128 stands for zero in the data rows.
Some points, each followed by its number:
[150  99 128 145 107 119 193 140] 0
[195  75 131 161  96 181 148 128] 1
[179 127  85 103 206 135 139 188] 2
[162 130  92 103 110 161 191  81] 3
[ 59 136 152 136  59  96  84  94] 4
[172 113 116 131 121 143 181 130] 5
[135 106 193 179 111 150  47  91] 6
[111 177 144 107  92 201  73  69] 7
[156  71 119 155 152 133 116 187] 8
[139 159  70  76 213 115 128 185] 9
[142 136 104 109 182 106 161 188] 10
[103 136 109 113 175  97 151 175] 11
[139 156  79  84 199 145 105 127] 12
[196  58 202 212 101 123 179 147] 13
[122  96 105 131 151 138 101 139] 14
[122 178  92  76 181 156  60 113] 15
[ 82 186  64  55 138 133  71  84] 16
[162  94 164 169 131 147  83 104] 17
[112 130 100 111 170 157  75 105] 18
[174  74 152 177 168  86 168 212] 19
[164 127  78 100 118 154 193 111] 20
[140  99 119 139 117 119 170 148] 21
[155 113 107 124 133 171 110 126] 22
[ 94 143 131 121 119  88 158 115] 23
[ 87 130 115 119 140 114 129  83] 24
[136 100 181 175  35 104 188 109] 25
[160 122 160 151 169 116 122 151] 26
[128 137  91  98 152 119 137 131] 27
[ 88 154 148 124 110  95 117 109] 28
[130 124 178 159 138 110 127 125] 29
[104 123 211 182  91 134  53  82] 30
[ 86 178 159 117  75 158  80  95] 31
Which two points above are nearest to each new point by angle, seen from the average point of the numbered points? Their numbers follow each, nearest first.
[166  48 160 195  64 117 226 147] 0 13
[127 203  23  21 211 162  81 143] 12 15
[132  47 157 193 106 115 186 153] 13 21
[ 65 139 100 104 119  58 140 134] 23 28
[148 105 151 154  78 163  90 120] 6 17
[ 91 183  22  34 177 122 147  77] 27 16
[104  98 159 165  68 126 155 111] 25 4
[172  75 130 159  79 147 141 104] 1 13
[133 148 123 112 108 149 120 100] 7 31
[202 113 100 119 193 170 153 205] 2 10
[106 126 126 126  96 130 120 109] 4 31
[155  82 161 174  93 126 186 140] 13 0
[164 109  94 119 136 150 142 120] 20 3
[139 180 151 111  81 254 157 121] 7 31
[165 138 142 129  99 189 138 117] 1 7
[214  74 150 173 179 112 165 231] 19 8
[ 84 118 137 140 125  66 150 137] 23 28
[118 120 101 117 153 108 143 172] 11 10
[123 130 115 120 108 151 125  72] 7 3
[165  90 120 147 150 138 160 150] 19 5
[149 115 162 155 146 126 100 115] 17 6
[129 116 237 199  72  72 125 126] 29 25
[121 135 118 117 106 147 101  85] 7 31
[119 136  98 105 146 131  86 156] 15 9
[161  92 135 151 130 128 158 140] 13 0
